One turning vector, and how many ticks it has turned
The counts run from 0 to 136.
[88 94 111 99 70 105 112 93 111 82 113 96 92 107 102 68 80 93 111 133 88 105 94 126 110 100 86 98 73 120 83 72 97 121 108] -> 120
[112 75 108 95 136 87 80 99 80 99 99 100 72 107 85 92 108 94 104 98 103 74 87 99 131 125 92 131 106 84 82 98 83 97 89] -> 78
[93 86 98 82 105 53 125 118 106 105 89 103 97 101 72 106 113 89 88 82 85 99 103 87 86 113 88 112 121 112 99 119 114 133 104] -> 86
[109 106 107 109 87 98 90 97 72 114 102 85 107 98 101 87 80 88 122 120 109 78 119 102 124 96 69 128 69 95 72 92 86 99 92] -> 123
[122 101 64 85 100 97 70 111 77 108 133 105 140 101 71 105 106 93 104 92 100 97 89 97 104 95 69 106 93 95 96 104 91 108 118] -> 132
[99 116 116 115 93 93 92 110 81 104 106 82 96 108 88 83 52 88 111 119 105 84 100 96 83 99 74 115 96 96 82 70 109 103 72] -> 118
[119 68 116 103 88 86 121 83 95 79 117 120 88 109 129 99 112 120 122 98 92 120 115 92 116 115 97 106 74 101 89 116 123 122 82] -> 20
[102 71 113 90 117 95 85 77 96 100 100 104 69 104 92 89 119 103 106 105 93 91 84 104 142 120 108 106 110 100 96 94 85 107 111] -> 79
[91 114 89 109 101 125 85 60 94 119 94 87 103 79 102 111 84 87 107 100 117 130 107 90 107 96 72 109 96 93 106 75 77 94 118] -> 53
[88 82 153 107 88 102 133 87 109 97 71 123 69 126 101 111 103 88 107 113 97 99 96 100 72 105 98 107 90 99 109 90 104 98 77] -> 14
[93 113 81 84 124 131 102 94 90 63 98 93 105 71 118 96 94 94 80 102 124 117 100 110 91 108 93 76 117 77 123 100 124 77 84] -> 107
[111 79 114 105 89 83 128 101 92 66 112 120 81 120 106 95 84 109 94 86 133 89 116 107 87 128 88 94 72 87 99 111 114 115 100] -> 16
[77 109 122 112 107 125 93 94 95 107 90 122 110 121 111 112 91 129 134 115 97 90 91 96 97 59 92 119 88 107 79 109 108 87 92] -> 64
[85 94 104 115 98 114 96 99 95 93 109 120 102 126 113 103 86 136 126 93 104 87 93 113 107 64 128 92 90 117 67 123 120 101 111] -> 65
[77 101 109 110 105 91 105 107 87 96 83 69 91 80 93 98 60 101 111 120 104 96 96 94 91 88 74 106 110 80 106 77 113 83 72] -> 113
[101 66 85 73 125 92 121 99 96 94 76 106 92 107 86 97 108 68 88 88 80 101 93 91 123 107 108 115 114 95 105 130 122 127 105] -> 81
[89 98 90 117 131 78 92 97 91 82 86 114 74 97 98 106 69 98 99 60 139 77 99 90 98 105 103 98 111 94 89 114 107 73 101] -> 7
[116 79 98 100 78 117 97 88 96 87 90 125 99 116 69 108 81 101 100 93 84 84 82 128 121 84 105 71 94 84 114 118 130 106 109] -> 71
[72 90 98 102 104 106 108 98 105 72 121 86 86 88 127 84 76 136 118 103 108 111 81 85 105 100 101 71 110 112 87 77 117 102 88] -> 110
[76 92 77 99 96 109 125 105 99 64 100 84 89 92 111 83 62 114 102 97 108 105 93 101 101 100 106 72 111 103 109 86 127 95 94] -> 111
[72 117 130 84 97 95 116 81 118 110 87 94 93 98 122 126 135 92 97 114 103 99 127 109 87 125 101 102 100 120 98 122 80 99 93] -> 94
[93 79 111 85 98 78 128 82 115 111 89 101 81 114 78 105 117 73 93 87 85 113 83 98 108 119 103 99 123 123 102 105 107 127 113] -> 85
[120 91 92 115 85 105 84 100 84 130 128 80 121 103 73 107 86 85 117 109 115 100 115 98 128 97 94 106 79 111 87 96 71 94 93] -> 128
[89 117 107 99 135 114 74 70 96 99 90 126 80 104 101 96 100 96 100 84 121 87 74 85 112 106 103 99 115 99 90 96 96 67 102] -> 3
[72 96 107 87 88 87 120 106 122 105 83 98 102 84 130 123 137 120 107 92 89 96 123 103 80 115 106 91 86 125 97 128 93 122 86] -> 95
[115 88 91 95 78 82 134 96 102 81 142 87 117 87 81 113 116 109 89 89 100 111 96 116 125 119 86 83 113 85 117 110 123 111 93] -> 26
[95 117 73 109 94 109 104 101 100 71 123 124 114 119 91 106 78 123 110 90 123 95 86 111 95 80 82 98 90 106 86 112 106 110 128] -> 61
[128 90 99 98 101 115 89 106 77 101 76 124 97 115 60 103 87 83 93 109 88 75 96 120 110 87 100 97 88 70 117 114 122 94 83] -> 72
[99 120 77 121 95 121 99 86 85 96 129 111 110 115 75 110 59 84 100 84 135 121 95 82 82 87 90 95 102 98 102 83 105 91 126] -> 57
[83 127 90 105 105 123 108 89 90 84 109 119 123 117 82 108 73 102 99 104 136 90 100 117 104 76 81 107 93 81 95 121 107 82 127] -> 62
[80 130 106 115 99 140 106 80 99 113 99 101 109 111 80 120 84 91 101 110 128 125 96 96 84 84 78 108 118 84 98 84 85 81 106] -> 58
[114 63 85 83 117 126 113 92 96 81 92 114 83 118 70 92 112 84 85 100 91 87 86 124 119 101 118 90 93 93 100 109 116 107 99] -> 76
[102 72 128 107 101 95 127 91 96 103 123 88 98 98 110 132 128 122 121 109 93 103 101 93 111 106 87 111 95 98 81 106 104 100 57] -> 24
[100 67 138 105 97 101 129 86 100 91 83 114 87 108 123 115 124 109 120 123 87 101 110 104 109 109 85 125 76 97 90 107 111 111 72] -> 19
[89 101 77 74 87 88 89 123 100 109 75 73 121 88 84 91 83 80 92 112 86 84 111 100 64 109 108 68 97 113 103 99 111 130 85] -> 41
[82 105 123 91 89 102 93 75 111 128 85 105 110 82 125 135 122 105 102 108 95 114 118 94 84 108 108 80 99 95 119 108 100 90 69] -> 99
[118 65 82 84 136 105 109 115 80 95 81 106 88 118 68 95 107 91 82 103 99 69 104 113 110 115 94 114 111 84 91 119 95 106 79] -> 77
[97 87 121 111 110 121 99 101 92 119 71 94 101 109 67 130 79 105 118 114 102 70 104 116 104 69 108 101 98 84 87 112 91 73 80] -> 68
[102 102 114 112 75 110 91 72 95 119 110 90 100 106 107 92 92 93 120 127 101 107 111 107 136 99 90 115 69 113 81 90 89 101 110] -> 124
[100 99 109 102 94 70 109 100 95 79 83 139 74 103 99 90 60 97 110 64 119 93 96 79 82 105 97 99 88 91 103 114 128 108 101] -> 11
